In the rows, zero is written as 128.
Rotation paths and how fast each direction turns (deg/step)
Each turn is a multiple of 5 degrees from 10 to 175, or 0.
Each row of a path follows its step; steps can be skipped.
Rotation 1:
step 0: [131 133 126 132 122 129 124 128 131 126 119 128 121 136 139 121 131 122
 136 127 130 121 123 137 127 132 121 131 121 133 125 133]
step 1: [135 121 120 129 121 125 125 130 127 127 122 126 122 132 127 128 129 129
 139 136 134 129 129 134 124 131 114 132 129 123 133 130]
step 2: [138 128 120 127 131 123 125 133 124 132 128 127 132 127 127 129 128 134
 123 131 137 131 119 140 125 125 121 129 135 126 137 121]
step 3: [132 130 125 131 120 126 121 136 130 128 130 130 132 133 131 124 123 127
 120 113 136 131 120 136 128 122 132 129 126 132 135 126]
step 4: [125 114 130 134 119 124 117 131 129 117 126 125 123 132 122 124 124 131
 127 119 132 132 126 129 123 129 131 132 125 130 130 131]
step 5: [127 117 132 129 135 123 123 128 125 124 124 123 128 125 124 131 130 139
 124 130 128 133 117 133 121 140 126 133 122 134 126 127]
step 6: [137 128 130 131 128 131 131 132 129 129 123 134 139 124 133 128 131 131
 128 129 130 138 120 131 130 138 129 127 116 139 128 127]
step 7: [138 122 129 139 122 128 127 127 131 123 121 136 125 123 132 119 132 125
 135 129 133 137 131 127 131 131 133 119 129 135 133 126]
step 9: [138 128 128 126 123 121 129 127 125 141 124 126 124 123 133 130 127 125
 133 122 133 124 117 134 122 130 129 132 122 124 119 128]
step 10: [141 124 126 128 116 133 127 123 128 123 126 130 132 126 129 129 132 132
 134 123 139 126 126 132 125 128 130 131 124 114 126 124]
step 11: [133 121 128 132 133 136 122 124 125 119 124 128 124 134 133 132 131 131
 126 125 131 129 122 136 130 128 132 132 134 120 136 116]
step 12: [131 124 130 130 130 129 122 132 122 130 122 125 123 137 139 134 123 124
 122 126 129 139 122 134 133 124 132 140 127 133 126 126]
[127 126 127 129 129 128 129 130 127 129 128 128 124 126 126 133 125 125
 128 131 128 129 129 129 124 128 127 132 129 130 127 127] | 100
[128 132 128 129 124 127 130 126 128 127 130 130 130 127 130 127 130 126
 125 128 131 127 130 130 127 128 130 131 125 131 126 128] | 110
[129 124 128 130 124 127 127 129 126 126 127 129 129 128 125 128 128 128
 131 130 131 129 132 124 129 125 128 128 127 126 127 131] | 120
[129 127 130 130 131 126 130 128 130 128 126 129 128 124 129 127 129 127
 128 128 127 127 130 124 127 130 127 125 125 132 127 128] | 40
[128 129 124 128 128 131 128 131 129 125 128 127 129 125 128 127 129 125
 127 130 128 130 126 127 128 126 129 126 127 127 129 122] | 85
Rotation 2:
step 0: [132 127 129 120 122 124 127 142 128 134 116 126 128 142 130 131 122 127
 131 125 126 128 124 129 124 138 134 122 120 125 127 127]
step 1: [124 125 128 119 125 133 126 134 119 140 127 129 122 131 127 137 122 124
 131 126 110 127 129 122 130 132 133 128 133 124 134 129]
step 2: [116 125 123 120 122 125 124 127 128 131 120 127 132 138 122 126 126 130
 130 121 124 127 137 120 129 134 142 128 133 125 121 130]
step 3: [127 135 130 131 120 134 127 136 126 129 129 122 131 129 122 122 124 129
 137 130 115 130 128 119 128 130 135 134 143 130 121 129]
step 4: [125 130 128 125 121 129 133 134 139 128 130 136 130 134 117 129 131 124
 133 126 129 118 126 125 123 126 138 124 137 130 118 119]
step 5: [129 135 131 126 124 140 122 132 129 137 133 140 143 126 129 129 128 123
 130 137 126 122 130 125 132 129 129 126 136 130 122 125]
step 6: [124 129 134 122 133 128 130 119 133 129 126 133 136 129 117 126 127 117
 133 130 130 121 125 129 137 133 122 128 133 119 117 121]
step 7: [129 128 134 131 129 138 122 137 136 129 122 126 134 129 131 127 124 129
 136 136 134 129 123 132 139 141 124 127 130 124 123 121]
step 8: [129 123 135 120 127 125 132 132 136 126 129 137 120 127 131 128 124 122
 138 129 126 120 121 130 136 139 126 126 130 119 136 124]
step 10: [126 134 129 120 129 124 133 119 130 127 129 125 126 138 129 122 121 126
 141 137 121 129 132 120 130 135 129 130 131 120 139 131]
step 11: [120 133 130 127 129 131 129 127 132 135 125 122 120 146 129 126 135 138
 140 132 128 129 124 126 127 128 136 127 131 131 131 123]
step 12: [136 135 125 124 122 124 132 127 131 137 128 134 127 136 129 129 127 134
 140 133 120 115 129 125 130 131 132 130 129 139 132 136]
[125 129 129 126 129 130 129 126 125 127 128 133 130 128 130 132 126 128
 126 127 129 127 130 124 124 130 126 126 128 128 129 129] | 90
[125 125 128 131 129 128 128 127 133 129 128 127 127 132 127 132 129 130
 125 126 130 128 129 129 128 128 129 127 128 128 126 127] | 155
[129 129 127 130 129 129 130 131 128 126 127 126 126 129 127 130 124 129
 130 129 129 129 126 129 124 128 127 127 128 129 129 122] | 100
Rotation 3:
step 1: [133 133 129 130 119 119 119 134 131 123 115 134 133 128 126 123 126 128
 134 125 135 130 125 124 126 130 128 129 134 125 132 129]
step 2: [127 123 122 121 124 136 131 131 129 138 133 127 120 137 124 124 128 131
 127 130 127 131 123 127 125 120 131 120 130 124 119 129]
step 3: [135 134 132 131 128 120 132 125 126 126 117 124 130 128 128 136 130 124
 128 129 122 125 130 129 125 130 124 131 124 124 117 117]
step 4: [124 126 131 120 125 123 125 134 137 134 128 132 128 133 132 124 137 122
 120 135 125 129 125 131 124 127 124 130 130 132 136 138]
step 5: [127 137 127 135 138 139 125 131 124 133 128 124 128 128 124 126 135 133
 134 129 121 118 128 128 129 124 135 131 127 128 123 125]
step 6: [132 128 122 128 128 125 129 123 125 121 136 125 133 131 134 133 130 121
 116 138 127 131 141 126 127 133 129 127 131 131 131 127]
step 7: [125 131 130 127 125 122 124 126 128 132 132 131 131 121 128 119 137 128
 142 127 135 123 122 128 131 130 128 127 134 126 139 124]
step 8: [121 121 121 124 131 137 132 121 118 129 123 123 129 135 126 131 122 134
 124 129 126 133 126 130 127 127 137 126 138 130 127 127]
step 9: [139 129 128 124 129 120 122 124 129 121 127 118 131 123 125 133 128 124
 130 123 130 130 127 130 133 122 116 126 129 126 128 121]
step 10: [121 125 125 120 123 125 137 131 132 134 126 129 120 136 124 126 122 127
 134 131 126 129 124 127 129 126 127 138 126 129 140 132]
step 11: [128 134 134 135 132 129 119 125 123 123 127 121 125 127 122 129 125 133
 125 131 125 128 120 139 129 124 135 131 121 123 120 129]
step 12: [136 124 120 125 127 124 134 136 132 122 128 128 129 130 124 135 136 129
 125 130 134 131 138 128 130 133 126 129 122 129 130 138]
[129 128 127 125 126 127 126 128 125 125 128 127 129 132 125 129 131 127
 131 132 124 127 128 130 128 127 129 128 129 126 129 129] | 0
[127 128 129 128 129 130 129 131 129 127 132 127 133 124 128 127 129 128
 128 127 124 128 130 129 125 132 130 128 129 128 129 128] | 45
